Rotation paths and how fast each direction turns (degrees per step)
Each turn is a multiple of 5 degrees from 10 to 175, or 0.
Each row of a path follows its step; steps can be skipped.
path 1
step 2: [ 0.00  0.53  0.15 -0.40  3.18  0.74 -1.21  1.46  0.77 -0.01 -0.92  2.03
  0.12 -0.93 -0.22  0.07 -0.25 -1.63  0.97  0.02  0.46 -0.43  1.98 -0.28
 -0.92 -1.31 -0.38 -0.81  0.69  1.72  1.06  0.58  1.82  0.58 -0.67  1.62
 -3.13  2.38  0.28  0.45  0.97 -2.02 -0.69  1.23  1.01  2.65 -0.54  0.24
 -0.23  0.99  1.30 -0.71  2.27 -2.08  1.80 -0.23 -1.11 -0.30  0.70 -1.43
 -1.51  3.06  0.61 -0.25  0.01 -0.32 -3.40 -0.12  0.78  1.52 -1.99  0.51
 -1.29  1.05 -0.40]
step 3: [ 0.06  0.28  1.30 -0.52  0.03  1.07 -2.11  0.94 -0.51  0.27  1.15  0.67
 -0.82 -0.03 -0.96 -1.69 -1.73  0.99 -0.88  0.00  1.66  1.48  0.44  0.14
  0.26 -0.42 -1.65 -0.95 -0.69  1.34  0.99  0.23 -0.88  2.41  0.42  0.22
  0.97  0.15  0.93  2.05  4.31 -0.36 -0.27  1.90  2.65  0.79  1.37  1.52
  0.96 -1.62 -0.66  1.19  1.46 -0.87  1.01  2.06  3.84  0.00 -1.02  0.16
 -1.32  0.64  2.90 -0.87  0.42  0.80 -1.41  1.24 -1.63  0.00 -1.26 -0.84
 -0.77 -0.62  0.07]
step 4: [ 0.06 -0.78 -0.29 -0.17 -1.78  1.14 -0.36  0.67  0.20 -1.05 -0.39 -0.80
 -1.74 -0.73 -1.49 -0.99  1.58 -1.79 -2.32  1.59 -2.33 -1.16 -0.31 -0.58
 -0.87  2.22  0.04 -2.01 -3.23  1.19  1.05  2.25  0.14 -0.35  0.55  1.19
  1.24 -0.71  2.09 -0.54  2.52  0.97  0.57  1.00  0.94 -1.78  2.38 -1.57
 -0.45 -1.55 -1.99  1.19  0.86 -0.57 -0.72  0.39 -0.64 -0.49 -2.21 -2.21
  0.14  1.26  2.24  1.28 -0.98 -0.25  1.20  0.26  0.59 -0.70  0.07  0.63
  0.35 -1.78  1.53]
step 10: [ 2.05  2.06  0.86  0.67 -1.98  0.40 -1.06 -2.59 -0.59 -0.11  3.33  0.29
 -1.10 -2.92  0.36 -1.35  0.07 -0.07 -0.07 -0.34 -1.68  0.40  0.96  1.68
 -0.42 -2.39  0.02 -0.47  1.36 -0.37 -0.27 -1.40  0.56 -1.63  0.71  0.42
  0.98 -4.39 -0.42 -0.06  0.79 -2.23  1.36 -1.71  0.19 -0.68 -0.35  0.00
  0.82  0.75 -1.63  0.59  0.10 -1.86  0.11 -1.29 -1.44 -1.41  0.30 -0.48
 -1.19 -0.96  1.33  0.03 -0.17  0.67  0.54 -0.50  1.14 -0.70  2.18 -0.05
  1.16  2.39 -0.19]
step 15: [-0.56  0.00  0.03  1.24 -1.76  2.93  1.14 -0.13 -1.08 -1.44  1.34 -0.23
 -1.41  1.69 -1.22 -1.04 -3.61 -2.26 -0.52  0.88 -0.39 -1.32  0.11 -1.10
  0.53 -1.43  0.82  1.10 -0.94 -2.27 -0.61  0.05  0.37  0.30  0.37 -0.55
  0.98  0.03 -1.28  0.07  0.11 -0.41  0.91  2.55 -0.01  0.32  0.51  1.78
  1.18 -0.04 -2.66 -0.29 -0.06 -2.09 -0.56 -1.55  1.11  1.39 -1.36 -0.97
 -0.79 -2.96  0.16  2.09 -0.40 -2.31 -1.22  0.07 -1.52 -1.10 -0.44  0.56
  0.12  2.58 -1.50]
step 19: [-1.51  0.73  0.45 -2.81 -0.16  0.11 -1.56 -1.35  0.84  1.07 -1.11  0.82
  0.43 -0.55  1.91  0.97  1.92  0.72  0.92 -1.76  1.06  0.40  0.49 -3.75
  0.32 -1.56  0.89  0.17 -0.57  1.44  0.09  0.43  0.84  0.38 -0.42 -0.70
  0.45  0.36 -1.39 -2.43  1.26 -2.09 -0.59  0.55  0.85  1.76 -0.75 -0.17
 -0.48 -2.60  2.46  1.17  0.71  0.54 -0.78 -0.78  0.05  0.41  0.18  0.15
 -0.82 -0.47 -0.84 -0.31 -3.01  1.42 -3.15  1.94  0.67  1.34  0.75 -0.88
  0.84 -2.48 -1.48]
step 22: [ 2.36  0.79 -1.11  0.40 -0.01  0.41  1.08  1.19 -1.34 -2.13  0.66  0.68
 -0.96  0.23 -0.83 -1.21 -1.60 -0.03  1.81 -1.99 -0.97 -1.52  0.15  1.11
  0.39  2.07  0.06 -0.53  1.57  1.41  1.52 -0.51  1.12 -3.56 -0.49 -0.57
  0.23  0.60  1.69 -1.30  0.66 -0.64  0.73 -1.80 -3.58  0.04  1.80 -1.88
 -0.20 -0.58 -0.95  2.48  0.07 -0.46  1.02 -2.10 -1.18 -0.72 -1.51  0.95
  0.20 -0.22  0.52  0.32  1.59  1.29 -0.42 -1.38 -0.35  3.31 -1.25 -0.05
 -0.27 -1.45 -0.28]
step 24: [-2.81 -2.80 -0.66 -0.17 -0.10  0.27 -0.04  0.34 -0.59 -0.58 -1.13  2.68
 -1.58 -0.88  2.65 -0.24  1.47 -0.35 -2.66 -1.54  3.03 -0.41 -0.29  0.75
  1.61  0.80  1.39  0.08 -0.21  0.69  3.62  0.48 -0.99  1.68  1.24 -0.31
  1.01  0.26 -2.67  1.87 -0.83 -0.55  0.92 -0.78  1.59 -1.49  0.95 -2.08
  0.64  0.26  1.29 -0.21 -0.88  0.06 -2.46 -0.90  0.98 -1.11  0.31 -1.26
  1.24  0.19 -0.10 -1.43 -0.27  1.37 -0.14  0.08 -1.16  1.36  0.73  0.01
  0.02 -0.51 -0.95]
step 25: [ 0.60 -1.10 -0.95 -0.18  3.24  2.21 -0.21  0.66 -0.49  2.82 -0.60  1.10
  0.76 -1.58 -0.49 -1.49  1.37  1.75 -4.02 -0.43 -1.03 -0.59 -1.37 -1.35
  1.62  0.90  1.31  2.46 -1.24 -0.79 -0.59  0.64 -3.06 -0.77  0.06 -0.86
  0.14 -1.08 -2.16 -1.02  0.64  1.03  0.20  0.31 -0.28 -1.70  0.81 -0.34
  0.93 -0.03  3.29 -0.94  0.15  2.32  0.21  0.78 -1.46  1.03  0.21 -1.02
 -0.99 -0.29  1.11 -0.85  1.41 -0.39  1.79  0.04 -0.72 -0.03  0.22  0.55
  0.25 -0.73 -0.89]
Speeds:
[-0.07  0.20 -0.31  0.26 -0.39 -0.58  0.09  0.49 -0.02  0.35 -0.12 -0.32
 -0.03  0.20 -0.64 -0.45 -0.51  0.28 -0.21 -0.32  0.04  0.34  0.22 -0.44
  0.66 -0.23 -0.20  0.17 -0.12 -0.39 -0.59  0.68 -0.04  0.03  0.10  0.19
  0.40 -0.75  0.57  0.02  0.80 -0.34  0.68  0.47  0.15 -0.48 -0.15 -0.44
  0.21  0.39 -0.17  0.10 -0.04 -0.19 -0.12 -0.14 -0.45  0.15 -0.28 -0.12
 -0.15 -0.17 -0.16  0.31 -0.21  0.12 -0.06 -0.02  0.50  0.00  0.04  0.24
 -0.24  0.07 -0.04] -> 65
[-0.15 -0.03  0.20  0.15 -0.25 -0.06  0.32  0.12 -0.02 -0.03 -0.01 -0.40
  0.14  0.55  0.17 -0.38 -0.23  0.11  0.11 -0.12  0.48  0.06 -0.23  0.28
 -0.40 -0.10  0.23 -0.33 -0.12  0.58  0.75  0.43 -0.78  0.28 -0.12 -0.17
 -0.38  0.13 -0.03  0.13  0.33  0.13 -0.08  0.13 -0.22 -0.26 -0.38  0.49
  0.61  0.38 -0.40 -0.94  0.10 -0.31 -0.47 -0.04  0.25  0.04  0.45  0.50
  0.05 -0.51 -0.01 -0.31 -0.25  0.33 -0.29 -0.07 -0.21 -0.12 -0.26  0.96
 -0.01  0.09 -0.05] -> 120
[-0.27 -0.17  0.07  0.27 -0.23 -0.68 -0.49  0.65  0.39 -0.41 -0.42  0.13
 -0.24  0.34 -0.10 -0.20  0.45 -0.61  0.23  0.26 -0.39  0.11 -0.04  0.04
 -0.62 -0.50 -0.15  0.27 -0.27  0.40  0.35  0.03 -0.09  0.15  0.35 -0.25
  0.21  0.02  0.22 -0.24 -0.24  0.52  0.25 -0.37  0.41 -0.02 -0.06 -0.71
 -0.13 -0.38  0.40  0.42 -0.35  0.26  0.09 -0.37  0.07  0.19  0.27 -0.17
  0.26  0.10 -0.55 -0.19 -0.89  0.19 -0.36 -0.13 -0.03 -0.27 -0.13  0.24
 -0.19 -0.27  0.42] -> 145
[-0.29  0.25 -0.10 -0.02  0.58  0.13  0.20  0.35 -0.31  0.17 -0.17 -0.08
  0.23 -0.17 -0.25  0.14  0.13 -0.45 -0.24 -0.37 -0.75 -0.43  0.04  0.10
 -0.53  0.47  0.18  0.13  0.14  0.10 -0.09  0.33 -0.24  0.36 -0.51  0.18
 -0.13  0.47  0.28 -0.18 -0.31  0.18 -0.40  0.11  0.27 -0.63  0.12  0.18
  0.30  0.38  0.29 -0.43 -0.29 -0.29  0.54  0.50 -0.97 -0.01 -0.34  0.34
 -0.04  0.27  0.14  0.22 -0.32 -0.62 -0.07  0.20  0.62 -0.51 -0.02  0.06
 -0.15 -0.29  0.32] -> 155
[-0.21  0.08 -0.08 -0.22 -0.24  0.14  0.30 -0.06 -0.20 -0.15  0.49 -0.05
 -0.16  0.39 -0.22 -0.36 -0.03 -0.06  0.31  0.43  0.37 -0.13 -0.07 -0.03
  0.62 -0.08 -0.48 -0.54  0.63 -0.39  0.00 -0.30 -0.49 -0.16  0.06  0.09
  0.10  0.52  0.26  0.31 -0.20  0.63  0.26  0.23  0.81 -0.16 -0.44  0.38
 -0.03 -0.10  0.19 -0.03 -0.40  0.42  0.15  0.43  0.68  0.19 -0.21  0.04
 -0.04 -0.10 -0.33 -0.19  0.46 -0.32 -0.25  0.00  0.38 -0.50 -0.11 -0.34
 -0.96 -0.13  0.30] -> 125
[ 0.17 -0.05  0.58 -0.39  0.09 -0.60 -0.07  0.05 -0.17  0.21  0.05 -0.51
  0.28 -0.35 -0.43  0.03  0.26  0.28 -0.19 -0.42 -0.14 -0.16  0.22  0.07
  0.42 -0.09  0.77 -0.03 -0.38  0.40  0.13  0.01  0.51 -0.25 -0.37  0.34
 -0.23  0.46  0.00 -0.12 -0.23  0.44  0.46  0.41  0.12 -0.30  0.12  0.04
  0.15 -0.83 -0.85 -0.07  0.11  0.17 -0.34 -0.24  0.20 -0.28 -0.02  0.18
 -0.30  0.22 -0.18  0.06 -0.13  0.33 -0.50  0.20  0.00 -0.17 -0.75 -0.79
 -0.01  0.14  0.22] -> 25
